|   9 |  22 |  10 |
|   2 |  -1 |  -3 |
|   8 |   3 |  -2 |
|  -3 |   3 | -11 |
|  20 |   0 |  -7 |
|   8 |  -1 | -14 |
|   2 |  10 |   3 |
|   3 |  -1 |   1 |
| -10 | -27 |  -1 |
|   2 |  -1 |   0 |
|  46 |  -6 | -94 |
|   2 |  11 | -10 |
->
|  22 |  10 |   9 |
|  -1 |  -3 |   2 |
|   3 |  -2 |   8 |
|   3 | -11 |  -3 |
|   0 |  -7 |  20 |
|  -1 | -14 |   8 |
|  10 |   3 |   2 |
|  -1 |   1 |   3 |
| -27 |  -1 | -10 |
|  -1 |   0 |   2 |
|  -6 | -94 |  46 |
|  11 | -10 |   2 |

|  -1 |  56 |  38 |  27 | -12 | -11 | -65 | -14 | -31 |  20 |  21 | -19 |
| -29 |  24 |  -3 |  22 | -24 |  53 |  48 |  14 |  20 | -48 | -11 | -30 |
|  21 | -49 | -56 | -50 |  34 |  18 |  -8 | -22 |  13 |  76 |  25 |  18 |
|  22 | -36 |  -4 | -26 | -30 |  56 | -35 |   4 | -24 |  70 |  81 |  10 |
|  10 |   4 |  28 | -14 | -23 | -61 | -51 |  41 |  20 |  44 | -63 |   5 |
| -29 |  39 |  31 | -29 | -48 | -50 | -30 |  59 |  12 |  36 | -17 |  35 |
|  17 |  -4 | -10 | -40 |  19 | -56 | -28 |  26 |  21 |  46 | -51 |   2 |
->
|  21 | -19 |  -1 |  56 |  38 |  27 | -12 | -11 | -65 | -14 | -31 |  20 |
| -11 | -30 | -29 |  24 |  -3 |  22 | -24 |  53 |  48 |  14 |  20 | -48 |
|  25 |  18 |  21 | -49 | -56 | -50 |  34 |  18 |  -8 | -22 |  13 |  76 |
|  81 |  10 |  22 | -36 |  -4 | -26 | -30 |  56 | -35 |   4 | -24 |  70 |
| -63 |   5 |  10 |   4 |  28 | -14 | -23 | -61 | -51 |  41 |  20 |  44 |
| -17 |  35 | -29 |  39 |  31 | -29 | -48 | -50 | -30 |  59 |  12 |  36 |
| -51 |   2 |  17 |  -4 | -10 | -40 |  19 | -56 | -28 |  26 |  21 |  46 |

|  61 |  -4 |   9 |
| -54 |  28 |  20 |
|  -5 |  -1 | -31 |
| -41 |  93 | -22 |
| -40 |  27 |  10 |
->
|  -4 |   9 |  61 |
|  28 |  20 | -54 |
|  -1 | -31 |  -5 |
|  93 | -22 | -41 |
|  27 |  10 | -40 |

|  11 |  24 | -33 |  63 |  36 | -14 | -24 | -24 | -10 |   6 |  91 | -72 | -49 |
|  -9 | -21 |  41 | -51 | -42 |   7 |  22 |   5 |  26 |  19 | -88 |  70 |  71 |
|   8 | -23 |  37 |  -5 | -15 |   0 |  -7 |  11 |   6 |  16 | -43 |  35 |  34 |
->
| -72 | -49 |  11 |  24 | -33 |  63 |  36 | -14 | -24 | -24 | -10 |   6 |  91 |
|  70 |  71 |  -9 | -21 |  41 | -51 | -42 |   7 |  22 |   5 |  26 |  19 | -88 |
|  35 |  34 |   8 | -23 |  37 |  -5 | -15 |   0 |  -7 |  11 |   6 |  16 | -43 |

|   5 |  51 | -27 | -22 |  32 | -21 | -27 |
|  64 |  15 | -38 | -17 | -38 |  12 |  -1 |
| -48 |  11 | -12 |  -5 |  11 | -38 |  75 |
|   3 |  16 | -56 |  37 | -79 |   5 |  21 |
|  -7 | -61 |  -9 |  23 |  40 | -28 |  13 |
|   5 | -84 | -15 | -25 |  44 |  13 |  -4 |
| -10 | -36 |   1 |  18 |  41 | -62 |   6 |
|   4 | -87 |  -5 | -22 |  19 |  17 |  -1 |
->
| -21 | -27 |   5 |  51 | -27 | -22 |  32 |
|  12 |  -1 |  64 |  15 | -38 | -17 | -38 |
| -38 |  75 | -48 |  11 | -12 |  -5 |  11 |
|   5 |  21 |   3 |  16 | -56 |  37 | -79 |
| -28 |  13 |  -7 | -61 |  -9 |  23 |  40 |
|  13 |  -4 |   5 | -84 | -15 | -25 |  44 |
| -62 |   6 | -10 | -36 |   1 |  18 |  41 |
|  17 |  -1 |   4 | -87 |  -5 | -22 |  19 |

| -40 |  72 | -23 |  57 |   2 | -32 |  81 |  79 |  -4 |  77 |  44 |  22 |
| -17 | -28 |  -9 | -23 |   1 | -17 | -39 | -37 |   1 | -38 | -18 |  -8 |
|  95 | -38 |  38 | -35 | -17 |  87 | -28 | -32 | -15 | -27 | -31 | -23 |
| -68 |  55 | -44 |  39 |  -7 | -61 |  64 |  61 | -15 |  60 |  27 |  10 |
|  74 | -35 |  39 | -25 |   5 |  67 | -34 | -35 |   9 | -32 | -17 |  -6 |
| -99 |  48 | -42 |  39 |   2 | -89 |  44 |  47 |   0 |  41 |  30 |  15 |
->
|  44 |  22 | -40 |  72 | -23 |  57 |   2 | -32 |  81 |  79 |  -4 |  77 |
| -18 |  -8 | -17 | -28 |  -9 | -23 |   1 | -17 | -39 | -37 |   1 | -38 |
| -31 | -23 |  95 | -38 |  38 | -35 | -17 |  87 | -28 | -32 | -15 | -27 |
|  27 |  10 | -68 |  55 | -44 |  39 |  -7 | -61 |  64 |  61 | -15 |  60 |
| -17 |  -6 |  74 | -35 |  39 | -25 |   5 |  67 | -34 | -35 |   9 | -32 |
|  30 |  15 | -99 |  48 | -42 |  39 |   2 | -89 |  44 |  47 |   0 |  41 |
